In the rows, zero is written as 128.
Each path below is one point turned by a fixed rotation once a step. After each direction that follows a path, write how fast that rotation turns it, in degrees each step (0 if it stays still).
Each turn is a multiple of 5 degrees from 10 to 175, or 0.
Each row of a path follows its step; steps can be skipped.

step 0: [121 151 121 134 139 117 133 129 127 136 136 118 142 127 126 128 132 123
 127 120 131 142 126 137 137 136 134 123 114 142 125 134 120 132 121 131
 138 120 122 116 137 130 124 137 126 126 138 116 135 122 136 137 121 132]
step 7: [111 127 124 124 123 133 132 128 121 135 136 122 121 130 135 132 149 124
 143 115 123 130 121 128 127 120 139 126 127 119 120 140 121 136 127 114
 121 137 136 131 121 120 115 139 124 131 124 136 132 128 130 128 111 119]
step 10: [128 132 124 127 140 128 132 129 126 145 129 121 121 129 140 130 143 127
 130 139 130 129 128 140 134 121 130 123 142 121 132 123 121 121 115 111
 133 135 127 114 136 123 123 115 110 122 123 126 118 124 126 133 113 120]
step 11: [134 135 126 139 138 132 136 122 114 148 132 127 135 127 125 133 135 117
 128 117 135 136 132 146 126 119 137 139 124 133 122 129 124 126 125 120
 125 135 130 122 131 124 121 126 142 146 129 128 136 131 124 141 116 116]
step 15: [116 130 133 134 143 120 125 130 121 127 138 133 125 118 129 123 145 129
 128 122 136 131 123 128 128 112 140 128 122 117 119 137 125 116 131 109
 130 132 135 129 122 118 141 113 122 138 132 125 138 128 115 136 128 126]
step 17: [125 128 134 141 125 125 115 140 134 138 133 134 129 122 131 127 133 123
 126 128 141 136 128 149 132 121 131 124 109 125 135 137 116 127 122 120
 121 130 117 137 131 122 118 120 137 136 116 130 143 137 118 133 135 132]
step 18: [106 129 128 123 142 130 135 144 136 137 133 124 122 122 134 128 139 142
 133 135 133 129 126 142 130 118 138 120 122 137 136 142 119 129 134 128
 129 121 114 125 117 123 125 123 120 133 126 132 128 124 134 117 114 124]
step 19: [104 134 128 135 132 126 117 138 118 123 132 130 142 122 116 125 122 124
 137 124 134 137 135 134 121 122 141 129 115 121 130 125 130 139 125 119
 136 114 127 132 123 125 121 120 138 137 128 139 132 122 129 138 113 127]
[128 124 132 129 131 127 127 130 130 127 130 130 128 126 129 129 129 128
 129 127 129 127 131 127 130 132 127 125 123 131 130 127 127 132 126 129
 130 127 129 131 130 125 132 129 125 133 128 128 129 125 132 129 130 126]	20
[127 126 123 127 125 124 126 127 124 126 131 128 129 127 129 126 129 127
 126 126 132 129 127 130 123 130 128 126 129 128 129 129 132 130 128 132
 128 125 133 129 131 131 128 127 129 128 131 125 130 125 126 128 130 127]	95
[131 129 128 130 125 129 128 130 134 127 131 126 126 126 132 130 131 122
 128 129 131 125 127 128 130 131 128 128 130 127 132 131 131 128 127 129
 130 128 129 127 131 125 123 127 128 126 127 131 127 131 127 128 128 130]	100
[128 126 129 126 128 129 124 126 131 125 129 127 130 130 129 124 128 128
 126 126 128 124 128 131 122 129 131 134 127 127 124 131 125 129 131 128
 127 131 128 129 129 125 126 130 129 132 128 129 126 131 127 128 127 125]	175
[128 126 126 133 130 130 124 126 129 125 127 127 126 127 128 125 130 129
 129 125 125 127 132 125 129 128 129 129 130 127 128 126 127 128 129 127
 132 129 134 129 123 130 130 127 125 123 129 130 130 128 125 129 128 128]	60

step 1: [143 126 116 136 119 128 132 136 132 137 142 136 109 130 130 137 119 131
 112 128 125 147 124 126 119 132 134 121 117 131 128 125 133 125 142 123
 139 140 121 133 119 113 133 122 132 141 122 113 131 124 124 123 134 135]
step 6: [119 120 134 122 135 128 141 118 119 138 123 132 131 130 111 125 126 134
 134 126 134 139 123 131 127 129 142 122 133 123 122 126 122 132 125 140
 136 112 134 129 136 122 110 126 135 121 112 147 136 146 137 132 126 141]
step 7: [143 124 134 134 122 104 137 131 127 123 136 122 137 129 139 124 139 119
 138 124 119 138 132 130 132 128 130 122 140 136 125 115 125 140 135 126
 119 130 137 126 123 113 124 116 138 141 128 109 136 129 132 134 119 124]
step 10: [115 136 128 137 127 124 135 104 117 122 127 124 126 133 131 136 135 126
 126 123 133 126 128 124 139 105 136 115 134 118 129 133 125 137 103 126
 143 136 127 126 118 129 127 144 132 125 130 129 130 134 128 125 127 121]
step 12: [129 127 145 122 122 127 135 114 135 121 131 134 122 115 122 123 128 130
 110 126 124 121 114 133 117 139 126 122 125 129 118 140 125 120 141 132
 131 125 112 116 122 123 110 136 108 130 128 134 131 132 129 126 127 141]
step 14: [121 122 109 141 124 135 138 128 142 124 143 118 128 141 131 119 130 121
 130 134 121 128 126 130 130 123 134 112 132 137 124 127 119 134 117 129
 137 128 120 122 138 143 130 114 121 130 122 131 138 126 136 150 117 127]
step 18: [113 144 129 119 122 123 136 130 131 132 132 126 134 122 130 123 139 130
 127 125 115 142 104 132 140 129 123 137 118 118 121 126 131 141 133 122
 144 123 122 127 130 123 133 128 121 151 130 137 140 136 135 131 123 128]
step 19: [124 135 139 116 136 123 123 138 122 136 116 123 131 120 134 122 136 125
 131 126 124 113 129 117 108 126 127 129 122 150 121 130 113 133 132 131
 116 115 137 133 120 123 116 126 119 124 141 120 138 125 134 120 116 129]
[130 128 128 127 133 128 129 129 133 130 132 131 128 125 124 127 131 131
 127 125 132 128 129 127 127 126 130 130 129 130 126 129 130 124 130 129
 126 129 126 129 126 126 129 132 125 128 128 126 126 123 127 127 126 127]	95
[129 127 128 131 126 126 129 129 129 124 130 123 127 131 129 128 127 131
 129 130 132 125 129 128 126 125 131 124 128 126 130 128 129 130 128 130
 128 125 129 133 127 123 127 130 131 130 129 129 126 128 126 130 126 123]	110

step 0: [132 123 122 125 128 134 152 122 112 132 126 132 133 119 127 133 138 120
 117 128 115 121 126 132 129 127 121 132 118 134 136 132 140 122 129 144
 126 129 120 130 123 131 123 131 126 131 122 124 140 120 129 142 128 121]
step 2: [132 130 123 106 122 138 131 124 115 126 132 132 113 131 135 137 123 124
 132 132 122 127 137 127 119 137 116 128 128 130 133 129 134 146 121 142
 122 126 131 133 131 121 141 122 136 123 122 120 133 133 124 130 121 118]
step 7: [126 123 128 123 125 131 128 136 118 136 134 126 128 137 123 119 123 120
 131 138 118 119 123 115 140 126 116 137 124 146 134 129 132 126 136 127
 130 117 131 130 116 121 138 130 121 134 136 121 142 124 120 119 127 121]
step 8: [129 122 126 126 127 131 120 126 123 135 127 115 131 121 135 132 128 128
 142 130 120 122 131 129 141 124 122 146 114 134 125 129 135 118 138 121
 130 122 120 121 130 125 141 126 140 131 126 124 143 129 122 142 132 117]
step 11: [124 115 119 124 131 132 129 133 124 133 128 131 140 139 132 124 127 117
 127 128 125 134 123 132 148 118 117 127 116 129 133 129 134 133 138 120
 122 129 128 122 118 122 121 125 136 133 129 135 153 124 132 129 124 125]
step 12: [122 130 133 128 131 141 127 122 114 136 123 127 134 127 136 130 141 117
 119 136 130 130 121 123 131 117 130 140 119 122 132 126 143 125 130 121
 127 126 123 118 138 134 130 133 128 136 116 136 147 134 122 133 127 120]
step 15: [117 115 123 121 129 141 134 124 118 129 132 140 126 134 138 139 123 117
 128 127 118 125 127 134 138 121 126 133 123 130 146 125 121 119 128 135
 116 135 124 126 122 128 125 140 129 133 119 134 132 134 122 128 123 115]
step 19: [124 124 113 126 123 138 126 133 120 136 126 138 123 125 134 134 131 125
 120 131 119 112 139 124 146 127 119 134 121 129 133 119 145 122 129 133
 129 115 132 130 125 122 127 134 138 138 127 125 119 124 127 121 127 118]
[131 126 125 129 128 129 128 127 130 127 130 125 130 131 129 128 131 124
 130 129 128 131 127 128 129 130 127 123 126 127 129 133 132 129 127 124
 126 130 128 124 128 135 127 129 126 128 127 127 128 129 127 129 128 125]	25
[129 129 132 124 133 129 132 125 127 126 129 124 127 125 123 128 126 129
 128 128 130 128 126 129 127 129 125 129 123 129 128 128 130 132 128 127
 128 130 127 131 127 129 130 127 127 124 132 125 130 125 126 129 125 128]	10
[128 130 129 127 129 127 128 127 131 126 126 131 129 126 125 129 130 125
 132 127 125 130 127 126 122 127 126 128 131 125 129 129 127 131 127 125
 128 128 130 127 123 125 131 130 130 129 126 124 129 130 132 124 128 128]	95
[128 127 130 126 126 127 129 131 125 123 128 130 126 132 128 124 129 128
 128 129 132 125 130 131 127 132 126 124 127 127 126 126 126 129 126 128
 126 129 125 126 130 127 131 124 124 130 129 125 130 130 130 126 130 129]	95

step 0: [136 126 145 130 131 127 136 131 120 131 130 118 127 123 122 123 139 132
 133 123 136 150 134 128 122 127 129 126 118 152 136 125 129 128 128 120
 126 113 133 118 141 125 119 119 125 129 135 122 131 136 134 125 128 107]
step 6: [122 122 145 124 127 132 115 126 131 134 135 113 136 109 129 127 127 118
 124 134 125 118 129 128 119 132 126 136 132 133 135 129 135 124 113 123
 127 128 144 139 131 126 122 115 131 122 143 135 133 136 140 121 135 114]
step 7: [130 128 125 134 136 125 128 134 112 139 114 133 125 118 139 129 119 125
 117 134 129 120 127 125 124 120 111 136 119 131 109 139 121 134 143 137
 125 116 113 128 118 129 139 130 121 120 130 126 130 135 122 136 122 117]
step 11: [132 138 136 119 137 137 140 139 125 131 109 116 134 128 111 126 135 124
 124 139 142 130 132 134 121 123 124 138 139 139 134 134 122 132 134 131
 109 144 133 132 119 124 128 120 127 121 131 136 132 126 132 128 135 134]
step 12: [139 133 137 135 128 133 123 126 124 141 139 127 134 127 131 121 130 135
 123 129 127 125 125 119 115 127 124 115 117 147 123 125 126 126 126 124
 138 108 134 139 143 128 130 107 126 118 129 128 133 139 127 140 122 127]
step 13: [125 115 119 129 107 133 115 139 120 134 135 123 119 130 130 132 133 131
 126 120 137 123 124 123 133 125 117 147 123 125 118 134 138 121 132 133
 134 120 116 131 116 117 116 148 123 122 119 123 129 131 126 126 130 126]
step 15: [119 130 144 135 140 135 127 126 123 122 124 121 130 132 118 130 114 111
 138 150 133 118 125 128 127 135 122 112 130 141 122 120 127 131 127 135
 132 123 124 124 132 129 136 138 132 138 134 114 118 128 124 119 128 129]
step 16: [118 125 127 125 128 122 134 128 122 144 125 127 130 123 121 129 136 151
 133 126 126 140 123 118 130 127 127 126 129 136 124 129 140 145 134 120
 110 129 130 127 134 129 134 140 116 123 134 129 123 139 147 138 133 140]
[127 127 126 129 129 124 132 127 124 127 129 130 131 131 126 129 127 127
 126 126 129 124 133 130 127 128 129 132 129 132 124 129 128 128 129 129
 130 130 130 130 125 131 130 129 128 126 127 124 129 127 129 128 126 133]	175
[129 129 129 131 129 128 126 125 131 126 130 129 130 130 130 123 130 130
 128 127 125 130 130 128 128 127 129 130 129 126 127 127 133 128 124 128
 127 126 129 127 131 134 131 127 125 127 131 127 133 131 131 129 131 129]	175
[125 130 127 130 128 128 130 130 131 128 127 129 124 131 130 127 125 129
 128 128 127 130 130 127 120 129 130 129 129 131 131 131 127 126 128 126
 131 132 132 130 128 126 127 128 129 129 133 129 128 130 126 127 130 125]	130

step 0: [132 133 124 131 116 120 138 116 136 130 134 136 117 133 138 132 123 131
 123 127 144 128 117 137 125 140 131 122 131 144 126 117 136 122 138 129
 124 123 125 131 138 133 144 133 139 142 126 117 126 138 134 128 123 117]
step 1: [125 139 126 118 123 137 129 123 134 114 133 138 138 131 127 125 124 134
 117 128 136 125 128 141 121 128 118 107 121 124 130 109 110 141 131 128
 119 122 122 127 117 125 131 126 123 141 128 127 129 131 127 123 133 123]
step 2: [131 142 135 135 125 109 139 130 129 129 129 134 131 132 131 125 108 120
 128 134 140 121 131 136 140 141 136 130 129 116 122 116 129 122 120 129
 115 123 130 125 116 125 132 126 130 129 126 114 137 139 137 134 132 119]
step 4: [136 148 134 129 124 128 135 119 137 118 124 131 124 138 117 119 116 123
 143 128 140 129 126 138 119 119 130 128 126 124 123 117 140 143 121 131
 120 120 130 130 123 127 131 126 127 128 135 131 117 131 138 127 117 113]
step 11: [152 133 132 121 133 123 140 117 131 130 128 138 124 141 126 126 117 123
 109 129 140 124 130 125 124 120 131 106 124 120 133 128 135 130 134 139
 129 120 119 131 127 127 125 129 125 138 133 121 126 125 135 135 129 127]
step 13: [128 140 129 129 122 119 126 112 124 126 131 126 133 130 128 117 130 121
 117 145 138 126 123 138 118 118 144 115 115 124 134 122 129 127 140 130
 115 118 133 119 126 137 131 129 133 126 122 122 131 131 134 120 144 127]
step 16: [130 140 134 118 109 125 124 120 131 113 131 145 126 140 130 137 131 118
 127 129 134 122 127 133 114 128 126 125 142 141 135 117 127 131 144 138
 119 127 124 123 130 133 139 126 129 136 136 125 127 132 136 133 127 120]
step 17: [133 130 116 127 131 118 138 129 132 127 131 133 130 141 135 122 122 129
 114 118 139 126 131 155 126 133 137 120 125 126 129 105 122 128 123 129
 128 120 117 137 125 127 131 124 135 142 122 131 126 138 132 122 128 126]
[126 126 129 125 122 127 126 126 130 129 128 125 129 126 133 129 130 126
 129 133 130 126 129 125 130 129 128 129 129 130 127 128 130 128 130 125
 133 128 127 129 126 130 128 129 131 129 132 129 126 128 127 125 130 124]	115
[125 131 128 131 127 130 128 122 128 129 126 130 126 130 129 127 127 125
 128 126 129 130 133 130 129 130 128 127 124 129 129 132 126 127 130 125
 130 128 128 133 131 128 129 131 125 129 129 130 127 131 128 129 130 132]	60
[131 127 129 127 128 129 125 127 131 129 131 130 129 126 127 129 125 128
 129 127 128 128 128 126 130 131 130 127 122 128 128 126 129 126 126 126
 126 129 129 126 126 126 130 131 127 135 128 125 125 123 124 130 128 129]	40
[126 129 126 127 127 134 129 128 127 127 129 126 125 127 128 127 126 131
 130 126 124 127 123 128 130 126 126 124 125 128 128 127 126 128 128 126
 126 129 131 129 131 128 128 134 128 127 130 130 127 130 126 124 126 122]	125
[131 129 128 130 126 127 124 125 128 134 127 124 127 126 123 124 126 125
 127 130 128 128 127 126 127 127 128 125 128 125 128 128 130 129 123 128
 126 126 128 128 129 129 125 128 127 123 130 130 124 125 129 128 127 129]	45
[129 132 130 130 130 130 129 126 129 127 129 130 127 122 129 128 125 129
 124 130 127 130 131 129 127 129 124 127 127 131 125 130 130 132 129 130
 131 132 126 123 129 125 127 126 128 127 129 129 128 128 125 128 125 125]	100
[126 128 130 127 131 125 130 127 125 128 129 128 133 124 128 125 129 129
 127 130 133 127 126 127 131 132 129 127 127 131 128 127 124 129 126 129
 126 127 127 127 129 127 126 131 124 125 127 125 129 131 125 125 131 130]	65

step 0: [129 127 140 127 120 127 118 136 121 133 122 139 129 125 137 135 136 116
 120 137 135 135 120 133 120 145 129 147 139 120 122 123 128 141 134 128
 130 121 127 133 122 115 116 130 111 128 126 124 121 130 140 144 126 131]
step 2: [140 123 134 140 132 120 117 137 127 130 126 147 135 125 139 127 119 119
 138 139 126 133 116 124 120 134 134 134 120 131 137 132 122 124 138 138
 117 127 133 123 120 125 125 139 127 114 125 137 142 130 129 140 140 138]
step 4: [135 120 139 132 129 128 148 143 137 131 112 144 136 129 127 131 131 123
 125 121 127 141 124 119 123 135 119 124 133 123 135 136 118 124 131 119
 143 139 126 120 138 131 123 134 120 121 117 131 140 128 123 129 142 128]
step 8: [134 138 132 122 133 120 120 133 124 126 121 139 131 124 127 122 135 124
 128 127 129 131 134 132 125 152 109 157 120 131 118 121 127 121 138 117
 127 125 129 133 121 129 119 141 123 126 135 134 128 130 134 132 130 116]
step 10: [155 125 118 133 134 132 113 127 124 132 111 131 124 128 130 139 129 126
 137 144 127 147 127 128 117 136 122 135 127 120 133 124 129 125 127 119
 132 132 123 121 120 132 131 126 132 125 124 140 126 134 128 145 141 129]
step 11: [128 113 135 134 129 134 127 130 127 135 124 126 133 139 135 130 120 122
 130 145 133 135 117 122 124 138 126 141 126 131 124 131 128 128 151 123
 109 128 133 122 111 129 124 131 125 114 121 129 117 133 132 133 146 134]
step 17: [135 135 137 129 132 122 125 128 140 125 120 129 131 132 129 125 133 132
 118 122 135 136 132 126 129 144 111 132 140 131 111 124 121 134 142 111
 135 124 125 134 131 130 120 145 112 120 117 137 118 119 128 135 130 131]
step 18: [146 143 128 135 133 119 122 128 126 127 113 128 126 109 133 135 128 118
 130 130 133 138 134 135 136 132 124 130 135 131 127 119 126 137 134 110
 120 141 111 132 122 134 122 124 131 130 116 137 122 129 129 123 140 141]
[128 132 125 127 129 131 125 125 126 132 127 126 128 125 129 124 124 129
 127 129 124 127 131 130 126 131 125 129 130 128 125 128 129 127 127 122
 127 128 127 132 133 130 125 127 127 129 129 128 128 130 130 127 128 130]	35
[132 126 127 130 126 129 127 130 127 132 131 131 130 127 127 130 130 127
 125 129 125 123 127 124 130 131 126 127 126 127 129 130 125 127 128 129
 131 126 125 128 130 128 126 133 125 129 128 131 128 128 129 133 127 126]	170
[131 127 130 126 130 130 129 130 126 127 134 129 130 125 125 130 124 133
 128 126 127 127 125 125 123 128 128 127 129 124 126 125 128 126 132 127
 125 126 129 126 124 129 128 128 129 128 128 125 129 129 130 125 127 127]	85
[131 128 130 128 129 124 130 127 132 127 128 124 128 124 125 127 129 129
 127 126 131 126 131 128 130 126 125 128 127 131 127 127 132 126 130 129
 131 131 130 125 130 129 122 129 128 130 127 128 131 125 127 128 126 129]	35
[130 127 128 130 130 125 132 123 126 126 128 130 128 128 126 123 126 128
 129 129 132 124 122 127 130 131 128 127 132 130 128 130 130 130 125 126
 128 126 131 127 128 126 129 129 129 125 126 124 125 131 128 130 127 129]	170

step 2: [129 103 131 131 127 127 131 104 144 135 137 135 135 130 127 140 132 143
 119 144 142 124 131 130 127 127 132 132 122 128 144 129 136 130 125 123
 134 124 117 125 125 136 128 128 143 127 133 134 126 122 136 115 132 128]
step 5: [132 124 136 140 123 130 118 144 139 134 124 141 113 127 131 126 121 129
 134 118 136 130 117 115 121 147 132 145 137 116 124 123 130 124 123 113
 117 131 132 137 133 126 138 129 116 140 128 120 124 137 125 120 126 126]
step 7: [132 140 123 136 128 120 122 128 127 130 112 120 129 118 131 132 137 133
 118 116 121 140 119 133 118 128 125 150 129 124 148 132 119 120 128 126
 120 137 118 124 110 124 127 130 120 124 114 129 124 119 110 119 128 127]
step 9: [123 117 130 127 135 144 121 122 127 123 129 126 122 135 124 138 125 120
 117 117 122 140 115 147 120 135 130 123 141 123 136 129 127 128 144 135
 137 142 118 138 125 140 125 127 140 125 136 114 130 121 119 122 117 132]
step 10: [127 129 133 128 129 119 124 122 133 125 140 114 121 131 136 125 138 141
 125 127 141 107 126 122 132 114 115 113 123 112 127 120 129 142 125 121
 125 130 136 135 129 107 121 124 146 131 118 130 125 130 129 128 129 134]
step 16: [125 117 108 128 139 126 112 118 138 133 137 127 136 137 125 132 130 122
 132 126 115 138 130 118 115 115 122 134 126 121 133 129 116 135 119 113
 127 118 120 149 129 122 129 127 125 129 136 120 130 136 114 131 134 121]
step 18: [128 127 116 124 144 139 136 128 143 126 127 132 119 127 147 129 127 124
 125 128 128 119 121 138 132 131 138 128 118 121 134 123 119 131 118 122
 140 123 123 123 125 113 131 137 137 115 119 110 141 125 122 115 142 132]
step 19: [136 125 137 138 129 119 128 128 130 114 110 126 131 125 124 122 134 113
 118 130 137 117 126 121 114 133 129 125 127 118 123 114 139 127 146 122
 129 125 127 135 127 135 126 123 135 139 131 137 125 104 118 124 113 135]
[125 124 129 129 128 126 125 125 129 130 128 127 130 125 126 130 128 128
 129 131 128 131 131 131 127 129 125 129 126 134 127 127 130 127 128 133
 127 130 127 126 126 128 128 128 131 133 124 128 131 124 126 127 126 129]	60
[130 125 127 132 127 129 124 128 132 126 128 131 128 129 125 125 124 128
 129 128 128 124 133 125 125 129 127 129 123 127 126 125 126 129 125 126
 128 130 125 129 126 130 129 127 128 128 126 134 126 129 128 128 128 128]	130
[128 128 127 128 130 127 129 126 131 127 125 133 124 127 127 129 128 127
 129 125 127 132 125 126 132 127 129 125 130 131 134 129 125 127 124 127
 130 128 124 133 126 126 131 128 128 131 126 128 127 127 128 128 125 129]	160
[129 129 128 126 130 125 125 131 128 126 131 127 126 127 131 129 128 128
 127 129 129 129 129 128 131 127 127 128 127 126 130 127 133 122 125 128
 132 129 125 123 126 126 126 125 128 125 127 130 127 129 126 129 128 133]	95
